In the data rows, the value 128 means zero.
Here are some points, each followed by its number:
[133  90 117 163 131 171 106 151 200 101 184  87 153 193 107  95 147  66  79  72  82 183 149 133 113  97 137 121  92 171  27 106 141  61 120  40 146 155 162 219 183 176 135 118  50 193  41  96] 0
[173 118  75 115  85 186 117 154 137  68 141 131 169 180 166  88 151 112 112  77 145 105 134 123 157 158 147 104  97 131 129 105 155  88 131  91  94 166 171 135 152  97 175  86 153 159 114 131] 1
[112 134 143 126 133 110 120 122 117 128 120 113 112 120 119 148 140 148 130 158 129 129 130 141 111 136 120 137 129 124 132 121 133 126 129 132 133 112 121 113 122 141 136 136 121 108 135 134] 2
[148 148 113 108 133 159 123 133 151 116 148 155 165 148 162 124 124 109  75 113 143 133 153 127 139 131 138 119 137 122 160 128 132 124 122 151 173 160 121 121 127  87 117 136 161 151 157 128] 3
[133 131 129 136 121 127 130 137 126 122 127 120 130 118 116 136 127 141 149 134 130 128 124 129 129 128 141 131 112 128 122 121 140 122 131 112 111 130 129 138 126 142 140 116 123 125 124 123] 4
[130 126 119 141 131 149 140 130 144 131 146 143 136 141 138 136 124 118 118 118 138 148 144 127 135 127 128 113 131 146 123 141 133 130 114 140 147 154 116 136 136 129 105 124 141 131 136 128] 5
[121 160 146 161 131  86 141 157 125 116 126  91 112 115 106 107 132 127 134 137 116 139 119 118 144 113 114 157 119 127  96 125 125 106 121  73 106 106 167 150 122 148 167 127 102 136  78 110] 6
[143 114  94 143 103 124 126 151 129 118 119 139 139 129 123 119 156 140 152 116 146 149 115 117 135 111 134 110 114 146 115 135 136 123 133 112 115 144 149 156 137 141 141 119 122 140 104 126] 7
[145 155 113 130 131 149 147 115 170 135 171 159 138 165 138 144  98 107  91 110 150 175 167 133 120 126 136 122 104 160 150 147 145 125  89 154 174 194 108 149 133 118  84 116 171 144 145 125] 8
[118 153 156 111 132 108 134 110 124 139 127 104 102 106 111 140  87 133 123 124 139 122 139 135 126 134 100 160 138 121 152 138 139 138 120 150 154 125 140 105 116 123 142 144 153 103 151 134] 9
[136  95 136 131 136 134 126 128 115 121 134 149 129 122 126 139 123 138 137 109 140 116 122 125 124 148 140 119 128 130 111 132 123 124 137 109 109 128 126 139 114 113 118 107 126 143 119 125] 10
[111 231 201  97 198  87 140  82 107 190 142 103  32  93  86 140  90 145  97 223  82 118 134 182  99 109  96 184 167  97 156 145  88 162 155 223 178 110  25  91  91 143  92 174 121  81 148 140] 11
[131 135 112 125 116 150 126 142 124 126 134 140 142 130 154 117 139 118 114 116 139 130 129 113 143 131 135 119 128 129 146 125 130 124 129 138 130 146 130 133 123 130 125 121 145 134 134 129] 12
[109 143 142 130 120 128 131 119 141 131 130 118 133 118 128 128 140 137 135 142 119 122 130 102 121 133 121 121 125 119 143 134 137 136 132 143 152 100 128 118 127 112 145 133 150 125 126 138] 13
[100 124 200 156 191  91  97  78 149 154 158 104  71  95  94 150  97 137 122 155  33 112 101 186 117  86 101 158 159 131 110 127 113 133 125 175 165  99 130 111 118 149 142 186 121  73 123 129] 14
[169 150  62 167  68 160 173 192  94  80 163 160 191 159 158  86 121  44 115  79 182 137 152  69 158 137 195 106 127 165 148 178 134 109 123 138 116 197 143 199 167  75  95 101 104 170 119 143] 15
[115 120 122 152 105 143 142 161 135 120 102 103 128 144 112 123 154 143 184 150 145 122 104 122 126 120 135 121 122 113  80 123 122 139 148  88 124 120 130 146 124 145 111  97 118 143 105 124] 16
[121 151 157 134 149  97 120 112 107 144 132 126  92  96 101 170 120 136 120 153 136 142 144 152 113 139 117 133 131 137 132 138 133 133 102 144 122 143  95 130 123 168 123 143 106  99 122 130] 17
[150 147  96 131 149 174 146 139 148 109 149 151 163 156 143  98 109  93 122  88 114 132 137 107 143 105 162 108 122 144 112 120 120 131 117 100 134 143 145 154 136 125 104 128 159 154 146 140] 18
[119 137 131 137 177 139 128  97  96 200 143 108 125 157 107 134 159 162 155 125 121 158 105 139 102  90 137 147 127 113 100 154 128 135 135 123  91 116 124 125 142 160 116 131  85  90 112 104] 19
[116 147 165 111 144  93 105 118 129 110 115 150 138 127 140 165 132 123 144 139  85  79 173 132 145 139  97 140 156 120 135  90 161 145 117 101 147  87 108 106 133 119 132 125 162 110 139 130] 20
New points follow, each followed by the numbers of its three nearest points above by angle, seen from the average point of the numbered points, nearest first.
[126 125 121 128 127 129 120 131 131 122 122 128 130 127 134 129 130 129 130 120 129 119 127 130 124 135 128 124 129 123 132 124 137 123 128 128 125 134 129 125 124 131 138 126 138 132 132 132] 12 10 4
[128 136 114 128 117 122 132 130 118 109 117 137 125 132 123 121 147 146 145 143 121 142 111 114 101 142 134 127 126 121 126 133 110 139 125 120 113 121 124 128 135 151 123 142 106 119 132 130] 2 4 16
[132 140 108 132 109 124 134 137 110 108 112 145 126 123 136 119 139 155 136 159 122 140 106  99 101 144 141 124 115 120 138 136 111 133 129 125 128 120 114 126 134 142 126 136 100 116 131 133] 2 4 16
[115 143 132  87 150 130 127  97 117 125 129 129 120 153 139 104 127 109  88 137 104 116 143 170 122 131 131 130 144 128 177 134 125 109 133 191 169 131 101 109 141 121 113 185 102 109 159 125] 11 3 9
[119 138 133 119 125 134 129 108 137 121 137 137 136 137 153 116 122 113 104 118 138 126 140 133 139 129 130 128 134 126 145 126 144 128 116 156 162 129 122 121 118 108 130 144 155 122 156 133] 3 12 9
[134 120 119 130 117 136 131 132 139 115 133 139 136 141 130 126 127 128 142 109 129 127 134 122 129 127 149 128 127 131 115 126 131 123 117 114 128 143 131 136 141 122 125 131 133 136 131 135] 1 18 7
[182   0 159 100 184  66 128  30 190 255 163  88 186 168  95 146  92  89 128 105  97 229 124 191 175 156   0 131 119 180 135 105  33 169  84 209 133  71 237  10 255 143  95 129  96 165 160  24] 14 19 9
[118 131 114 130 109 146 110 152 127 117 133 141 138 131 152 108 127 120 128 105 123 138 142 108 106 117 126 124 135 145 101 138 127 120 124 144 146 148 108 147 141 120 116 133 127 138 116 142] 15 5 12
[155 123  45 153 110 154 122 172 120 140  85 138 150 156 126 128 172 151 178  94 151 161  97 107 148 104 114 107 136 157  85 149 131 122 127 100  77 148 177 169 146 168 120 120 111 149  64 111] 7 16 1
[151  25 138 149 125 156 117 137 105 116 144 201 108 127 122 153  88 139 154  52 189 104  86 119 129 147 193  95 129 154  85 138 107 131 158  77  60 124 101 120  73  84  78  56 111 210 104 112] 10 16 7
[134 124 125 136 118 136 132 134 138 117 143 131 129 151 125 122 141 120 131 112 114 132 143 124 133 121 131 130 122 137 127 131 140 124 128 114 133 145 129 142 142 131 123 131 122 130 135 125] 1 0 15
[129 140 139 109 129 152 135 119 137 129 156 125 122 127 126 124 107 135 125 129 138 144 142 127 133 138 122 138 117 128 138 142 123 123 124 152 150 163 122 141 125 122 137 118 153 116 129 130] 8 9 3
